[[6.00 4.25 3.53 6.38]
 [3.08 5.77 6.95 3.49]
 [3.99 5.07 5.19 4.53]
 [5.43 4.74 4.46 5.64]]
->
[[4.25 3.53]
 [5.77 6.95]]

[[-1.27  1.29  2.75]
 [ 1.81 -0.26  3.18]
 [-1.88  1.35  5.60]
 [-1.56  0.20 -1.39]
 [-0.35  0.72  2.91]]
->
[[ 1.29  2.75]
 [-0.26  3.18]]

[[ 4.42  3.00 -1.68]
 [-0.92 -5.05  1.37]]
->
[[ 3.00 -1.68]
 [-5.05  1.37]]

[[-4.41 -0.91 -1.25  2.62  5.86]
 [-4.62 -1.41 -2.03  1.71  4.25]
 [ 1.95 -1.05 -0.87 -4.36 -6.88]
 [-4.92 -1.45 -2.03  1.95  4.89]
 [-4.50 -1.23 -1.83  1.90  4.63]]
->
[[-0.91 -1.25]
 [-1.41 -2.03]]

[[ 0.19 -0.59  3.38]
 [-1.38  4.73 -3.51]
 [-0.40  1.44  3.85]
 [-1.29  5.29  0.25]
 [-1.29  1.44 -6.46]]
->
[[-0.59  3.38]
 [ 4.73 -3.51]]

[[-3.40  0.36  1.92 -5.82]
 [-1.41 -1.12  2.56 -3.42]]
->
[[ 0.36  1.92]
 [-1.12  2.56]]
---
[[ 3.31 -0.98 -6.50 -6.33]
 [ 3.39 -0.99 -6.58 -6.60]
 [-3.25  0.65  6.30  6.60]]
->
[-6.33 -6.58  0.65]

[[-3.52  3.58]
 [ 1.58 -5.85]
 [ 1.52 -6.32]
 [-3.33  3.45]]
->
[3.58 1.58]

[[-3.51 -3.32 -1.36  6.86]
 [ 0.14  2.88  1.89 -5.32]]
->
[6.86 1.89]

[[4.07 3.89]
 [6.49 0.79]]
->
[3.89 6.49]

[[ 4.97 -6.41  6.16]
 [-0.44  1.09 -1.37]]
->
[6.16 1.09]

[[ 0.30 -1.75 -4.31 -5.13]
 [-3.33 -1.98  3.96  4.88]
 [ 1.42 -0.88  4.31  4.43]]
->
[-5.13  3.96 -0.88]

[[-6.34 -4.35  2.76  0.16  1.37]
 [-3.74  1.35 -1.04 -1.60 -3.14]
 [ 6.28 -1.10 -0.86 -1.76  0.10]
 [ 6.19 -0.73 -2.31  3.06  4.24]]
->
[ 1.37 -1.60 -0.86 -0.73]

[[ 2.06  2.32  2.11  2.31  2.18]
 [ 3.26  0.53 -5.46  2.31 -5.64]
 [-5.00 -2.17  4.04 -3.96  4.09]]
->
[2.18 2.31 4.04]
---
[[-0.02  5.54 -5.77 -5.87  6.05  6.44 -5.69  5.46 -5.80 -6.42 -5.03 -6.39]
 [-0.42 -0.08 -0.19 -0.56  0.25  0.13 -0.62 -0.38 -0.36 -0.54 -0.74 -0.37]
 [ 0.30 -0.35  0.14 -0.18  0.19  0.45 -0.09 -0.14  0.08 -0.21 -0.25 -0.12]]
->
[[ 5.54 -5.77 -5.87  6.05  6.44 -5.69  5.46 -5.80 -6.42 -5.03 -6.39 -0.02]
 [-0.08 -0.19 -0.56  0.25  0.13 -0.62 -0.38 -0.36 -0.54 -0.74 -0.37 -0.42]
 [-0.35  0.14 -0.18  0.19  0.45 -0.09 -0.14  0.08 -0.21 -0.25 -0.12  0.30]]

[[-4.67 -2.40 -6.98  2.90]
 [ 0.30 -0.97  0.94  0.48]]
->
[[-2.40 -6.98  2.90 -4.67]
 [-0.97  0.94  0.48  0.30]]

[[ 0.79  0.28  4.73  0.69  3.02  6.44 -0.78 -4.69  3.02 -6.81 -0.79]
 [ 6.36  0.70 -3.30 -6.13 -2.57 -6.03 -1.56 -3.54 -4.10  3.88 -1.57]]
->
[[ 0.28  4.73  0.69  3.02  6.44 -0.78 -4.69  3.02 -6.81 -0.79  0.79]
 [ 0.70 -3.30 -6.13 -2.57 -6.03 -1.56 -3.54 -4.10  3.88 -1.57  6.36]]

[[-2.62  4.76 -2.23 -1.71  2.85 -2.42  3.02]
 [-0.63  0.86 -4.83  2.95 -2.84  0.15 -3.10]
 [-3.04  5.10 -4.97  0.45 -1.12 -1.97 -0.13]
 [-3.65  5.62  1.52 -3.76  0.43 -2.16  3.66]
 [-0.72  2.26 -5.56  1.77 -1.77 -1.36 -2.23]
 [-4.96  5.76  0.18 -1.81  1.22 -0.89  3.70]
 [-0.85  0.57 -2.10  2.10 -6.50  0.80 -4.13]
 [-2.75  2.34  3.98 -2.02 -3.10  0.54  1.17]
 [-1.42  0.26 -2.62  3.36 -5.37  1.78 -3.80]]
->
[[ 4.76 -2.23 -1.71  2.85 -2.42  3.02 -2.62]
 [ 0.86 -4.83  2.95 -2.84  0.15 -3.10 -0.63]
 [ 5.10 -4.97  0.45 -1.12 -1.97 -0.13 -3.04]
 [ 5.62  1.52 -3.76  0.43 -2.16  3.66 -3.65]
 [ 2.26 -5.56  1.77 -1.77 -1.36 -2.23 -0.72]
 [ 5.76  0.18 -1.81  1.22 -0.89  3.70 -4.96]
 [ 0.57 -2.10  2.10 -6.50  0.80 -4.13 -0.85]
 [ 2.34  3.98 -2.02 -3.10  0.54  1.17 -2.75]
 [ 0.26 -2.62  3.36 -5.37  1.78 -3.80 -1.42]]

[[ 3.32  1.74 -0.03]
 [-0.63 -0.24  2.42]
 [-3.13 -1.76 -1.60]
 [-0.99  5.19  0.09]
 [ 3.03 -1.27  0.54]
 [ 0.27 -4.04 -0.42]
 [ 1.13  3.05 -0.83]
 [ 2.29  2.05  0.64]
 [ 2.32 -6.68  0.57]
 [-1.31 -1.74  2.23]
 [-0.53  4.60 -2.10]]
->
[[ 1.74 -0.03  3.32]
 [-0.24  2.42 -0.63]
 [-1.76 -1.60 -3.13]
 [ 5.19  0.09 -0.99]
 [-1.27  0.54  3.03]
 [-4.04 -0.42  0.27]
 [ 3.05 -0.83  1.13]
 [ 2.05  0.64  2.29]
 [-6.68  0.57  2.32]
 [-1.74  2.23 -1.31]
 [ 4.60 -2.10 -0.53]]

[[-5.99  3.84  6.03 -5.71  4.73  4.37 -0.38  5.52 -3.97 -3.56  4.95  5.10
  -6.81  4.69 -5.36 -4.73]
 [ 3.63 -6.91 -2.31  3.46 -4.84 -5.23  0.76 -6.45  4.63  5.61 -3.02 -4.06
   3.06 -5.68  5.93  5.24]]
->
[[ 3.84  6.03 -5.71  4.73  4.37 -0.38  5.52 -3.97 -3.56  4.95  5.10 -6.81
   4.69 -5.36 -4.73 -5.99]
 [-6.91 -2.31  3.46 -4.84 -5.23  0.76 -6.45  4.63  5.61 -3.02 -4.06  3.06
  -5.68  5.93  5.24  3.63]]
